(in the rows, 128 means zero)
One turn or mirror swaps these rows in pairs. Which row does each one swap with?
The rows were stretched afterwards, more along some directions than others.
lopar: [116 125 167 143 111 134 181 138 123 137 141 130 151 103  88 134]
bok: [134 116 159 134 114 178 180 144 118 127 130 123 137  91  84 121]
pek: [162 118 157 107 109 133 142 125 131 149 155 129 140 127  74 105]
nuvop: [117 132 181 130 106 170 170 145 128 155 127 133 143  98  57 114]
Gogeg: [147 133 151 132 108 137 166 116 134 160 155 128 113  83  90 128]
gipab: [102 153 150 138 107 117 159 127 106 140 118 117 136 101  83 133]
gufe: [121 138 170 136  96 133 151 131 126 144 120 144 153 115  75 134]
gab: [114 152 122 131 121 130 136 118 117 155 151 117 114 125 107 121]
dun: [113 132 155 139 109 149 162 156 120 127 137 123 144 121  93 138]
feb: [118 113 154 123 118 152 164 136 130 135 127 139 174 147  73 111]
fezev: [134 151 139 128 115 130 125 111 114 140 143 132 114 109  85 110]
zoke: [108 138 142 130 112 137 171 132 120 121 108 135 137  99  76 137]
kinu: [136 146 152 124 114 164 158 155 120 134 139 114 119 107  87 113]
limi: [145 116 173 140 101 122 140 120 118 161 156 135 151 105  89 111]
pob: [121 131 152 110 125 152 163 136 114 145 146 111 134 114  67 103]
filuf: [142 137 160 143 109 101 124 121 109 136 155 129 134 109 108 107]
guke: [108 131 148 118 120 145 152 137 126 133 135 132 156 153  79 106]
rivuv: [117 146 156 126 105 147 167 161 114 126 125 125 142 117  78 123]
pemil: [125 141 159 147  92 130 168 124 121 139 133 135 147 108  79 137]
Dufoz: [116 122 140 110 119 136 142 136 117 142 138 125 145 145  89 110]
sedod: [144 144 180 136 102 142 148 130 126 158 144 129 123  84  79 120]
Kodu: [127 161 146 127 103 123 139 117 117 163 140 123 101  95  91 126]
zubu: [101 151 141 123 113 155 172 149 128 134 122 120 120 101  78 139]
ren: [124 138 159 132  92 143 166 129 119 161 127 120 122  64  67 143]
Kufub: [139 123 148 104  97 142 146 137 119 166 130 124 149 116  67 121]
mag: [145 131 174 106 117 148 150 132 114 153 145 120 127 107  66 108]
sogi: [110 130 161 132 109 125 149 120 120 148 137 129 131 105  84 127]
lurim: [121 127 139 127 122 129 150 110 124 163 149 126 138 119  96 132]
sovur: [143 144 149 100 106 125 124 133 111 145 138 121 128 139  80 109]
Meneg: [122 139 167 111 104 121 139 136 129 158 136 132 145 121  64 120]
sesot: [146 124 159 111  99 142 163 140 120 148 135 138 167 143  71 113]
bener: [160 136 154 113 114 119 137 127 107 146 156 130 119 104 100 126]
Baga: [147 124 159 125 120 157 159 132 118 132 127 133 131  98  93 112]
Rig: [133 123 148 113 106  89 130 123 118 149 134 147 168 145  88 125]
tamiz: [109 136 165 135 113 130 166 134 122 137 144 129 141 115  88 129]
Soris: [121 132 138 103 116 130 147 133 112 155 114 128 163 149  82 114]

fezev swaps with bener
gipab swaps with Soris
sedod swaps with kinu

One turn or mirror swaps these rows in pairs. Which row does each one swap with?
The rows were stretched afterwards, more along some directions than others.
Doli: [133 115 142 132 136 131 121 129 104 163 134 113 125 110 126 122 131 133
 127 146 135 130 132 106 139 120]
dete: [116 102 129 111 153 121 129 116 126 116 142 117 130 124 138 153 106 128
 149 154 136 135 141 166 122 138]
punu: [145  98 150  96 132 106 129 111 130 146 120 128 131 129 142 136 144 141
 121 152 112 141 134 152 129 131]
pipo: [121 112 127 114 149 132 138 123 137 123 133 122 126 118 130 160 127 138
 133 152 141 139 140 158 135 134]
mapu: [131 127 143 131 151 137 132 136 134 132 109 157 133 126 141 126 154 151
 113 132 118 115 129  90 129 149]
Goge: [138 129 148 119 147 144 127 140 137 141 120 142 128 128 141 144 150 136
 104 133 117 129 132  98 133 148]
nav: [114 136 129 129 122 136 115 100 139 122 137 106 129 104 106 124 116 122
 134 144 136 149 132 145 133 118]
sipo: [150 118 136 112 130 119 122 125 140 155 143 111 144 121 142 133 147 141
 113 151 111 125 139 122 125 125]
Resoz: [116 138 142 129 158 136 129 136 125 137 110 149 136 121 131 143 147 143
 116 126 134 139 131 116 139 147]
gafe: [127 147 115 129 128 133 121 135 120 120 119 133 163 149 125 118 137 121
 144 121 128 119 129 126 120 127]
kel: [127 109 130 118 144 120 137 115 126 133 148 111 131 125 133 148 108 129
 146 146 139 137 151 157 131 138]
rapom: [133 139 117 120 142 123 104 129 140 116 146 121 133 138 121 130 139 123
 118 153 129 124 147 122 117 154]
mot: [111 123 120 109 131 135 115 112 135 141 121 126 117 113 117 125 125 132
 113 131 135  99 117 125 106 112]
dabez: [134 121 131 119 142 121 115 135 143 144 131 143 133 148 136 147 121 125
 145 137 120 151 122 154 135 127]
dimo: [131 101 119 131 164 143 119 146 119 153 120 130 127 117 154 131 132 132
 136 144 137 119 116 104 112 129]
bod: [135 132 117 114 112 129 107 131 138 126 130 115 155 135 129 114 131 135
 144 141 120 128 136 146 132 122]
sigug: [150 127 135 131 128 127 137 124 136 108 135 120 117 125 129 139 129 115
 113 138 116 139 127 132 159 158]
gita: [107 139 120 112 130 150 121 116 138 141 124 121 111 107 114 129 138 136
 105 128 138 106 127 119 117 113]
Tidi: [128 104 126 113 166 139 116 131 119 159 118 137 135 120 155 131 130 131
 134 142 139 121 121 114 109 131]
guden: [117 145 123 118 139 155 119 125 123 163 161 103 123 113 120 150 137 138
 132 140 138 137 126 143 123 108]
pul: [107 107 118 116 146 120 107 147 116 143 137 129 140 125 150 132 109 135
 152 129 135 120 138 133 119 102]
zufe: [148 149 120 134 122 135 114 140 130 144 134 117 152 138 130 116 139 120
 143 132 127 123 127 118 131 126]
rus: [123 124 116 119 141 119 115 125 133 108 143 132 122 156 134 129 129 122
 118 143 128 114 139 127 103 156]
naved: [123 122 115  92 127 120 122 108 158 144 138 130 123 105 123 145 142 143
 120 144 129 115 144 125 116 117]
neros: [111 129 121 119 128 131 103 116 141 109 133 154 143 150 111 125 141 123
 118 142 122 117 137 123 120 142]
diga: [109 118 133 111 152 129 105 126 138 126 143 142 128 146 146 134 137 141
 114 137 111 109 131 147  86 129]
kivuf: [105 144 135 128 135 151 122 103 137 126 122 124 124 103 105 134 135 123
 125 142 135 150 119 131 132 111]
reb: [127 128 143 119 148 142 112 148 116 122 115 145 140 141 149 144 136 146
 129 126 121 115 127 108 117 138]
gumam: [134 101 121 118 170 133 127 138 128 158 122 131 125 118 156 136 128 125
 137 140 139 126 115 114 108 134]
labi: [135 109 133 130 153 122 149 122 127 122 138 113 120 126 142 148 110 137
 138 157 128 141 134 155 135 151]
Tus: [125 127 118  93 119 126 126 121 156 138 127 125 130 119 128 150 128 127
 122 125 122 119 130 129 117 104]
vos: [122 106 132 126 149 124 140 118 119 119 134 115 136 128 140 142 114 130
 141 150 136 135 139 163 130 145]
vib: [120 132 121 116 134 138 110 133 134 115 133 140 157 148 131 129 139 132
 149 139 128 112 146 134 125 139]
Tepib: [ 97 134 112 113 131 151 119 120 131 143 126 118 113 111 115 134 131 139
 120 136 143 103 113 123 100  99]
gamam: [125 140 135 140 127 136 120 109 134 113 142 110 130 108 110 122 116 121
 132 133 135 143 135 130 137 130]
binot: [127 120 142 130 131 126 125 129 105 154 136 120 124 110 117 116 133 128
 121 135 133 136 127 111 132 122]
Zet: [147 109 135 133 170 137 129 152 119 153 123 117 119 119 155 137 125 133
 138 135 136 145 121 114 122 143]
mul: [120 121 136 129 124 128 105 138 143 111 128 151 148 149 132 123 134 153
 120 112 108 116 133 121 113 130]
Nito: [124 147 137 118 128 138 126 104 133 112 131 130 121 126 121 133 149 122
  96 148 126 144 129 137 141 141]
Dek: [143 115 122  98 114 117 121 122 137 142 124 117 124 116 127 141 124 128
 126 135 119 122 132 115 116 111]
Bobog: [119 129 142 117 150 129 135 113 119 135 145 128 120 128 122 157 129 123
 115 144 138 154 126 153 134 149]
komab: [106 120 135 134 134 123 116 128 109 154 128 140 125 128 119 133 125 134
 122 130 133 117 121 116 110 111]
Mok: [149 126 136 111 120 123 140 122 138 144 125 117 144 124 141 121 156 130
 102 157 114 129 131 123 132 132]
bepa: [127 139 124 132 123 129 113 134 140 137 122 124 138 117 127 133 114 118
 133 121 121 146 128 135 159 106]
Ramag: [120 140 129 109 129 144 126 126 139 145 137 126 127 133 128 153 123 127
 145 137 129 160 131 144 147 123]
Noz: [119 133 114 106 130 113 127 111 147 138 121 118 127  97 120 142 132 127
 115 135 132 127 136 131 133 111]
Bub: [141 114 118 155 142 133 125 155 135 117 130 125 118 130 142 121 117 134
 122 124 116 130 120 106 131 140]
dafat: [133 139 121 120 131 134 116 130 136 135 132 136 166 143 128 129 144 126
 140 151 125 119 125 127 128 128]
lolag: [121 107 125 120 146 116 134 110 119 120 144 112 133 123 148 143 109 127
 136 147 135 124 140 167 114 132]
lon: [129 110 136 123 145 122 115 120 117 111 129 136 137 150 138 114 136 125
 123 149 114 128 129 135 114 161]
bufin: [125 134 140 140 124 132 118 115 136 138 135 114 122 112 112 119 116 129
 129 140 132 153 131 129 129 123]
luru: [129 139 120 118 143 135 112 134 117 132 143 106 146 138 142 136 136 129
 147 155 130 133 136 141 128 128]
gal: [121 134 138 129 115 143 129 106 128 124 122 113 132 102 105 120 125 122
 133 139 134 154 133 131 149 121]
Megep: [154 118 129 121 117 129 131 130 146 151 125 119 136 119 137 108 148 138
 111 142 112 140 131 117 122 120]
rer: [116 141 130 131 119 145 115 100 136 118 143 115 124  99 104 130 122 127
 135 134 135 155 137 145 144 121]
mivo: [137 128 124 143 118 126 114 139 126  97 129 126 131 148 114 113 127 126
 132 126 121 137 129 126 132 150]
Lizi: [129 149 109 121 130 145 118 141 132 136 140 123 149 133 121 133 139 123
 150 133 141 127 138 123 140 128]
zafod: [105 107 118 123 141 123 105 138 115 126 139 129 138 129 137 134 101 136
 158 123 142 117 121 137 108 105]
San: [117 123 115 127 140 121 109 140 120 144 134 123 143 116 148 138 119 136
 136 143 140 116 126 120 113 102]
Gev: [121 124 148 113 129 126 102 122 141 104 111 147 138 135 139 122 144 151
 116 135 113 139 129 136 125 131]
pokad: [126 133 118 130 144 130 123 130 131 116 135 132 123 140 120 126 136 113
 122 141 128 119 131 107 128 153]
daf: [110 135 118 106 127 140 123 112 132 130 130 102 105 103 117 136 125 130
 114 124 139 117 129 137 114 105]
pabe: [107 117 132 112 131 124  97 131 148 124 129 158 141 153 134 130 132 134
 128 125 111 124 133 139 107 125]
Zisuz: [136 127 122 117 124 124 127 113 140 115 131 123 134 132 115 116 140 117
 124 155 125 126 135 114 121 146]

kel swaps with gamam
labi swaps with rer
pul swaps with binot
dimo swaps with Tepib
daf swaps with Zet
Tus swaps with Goge

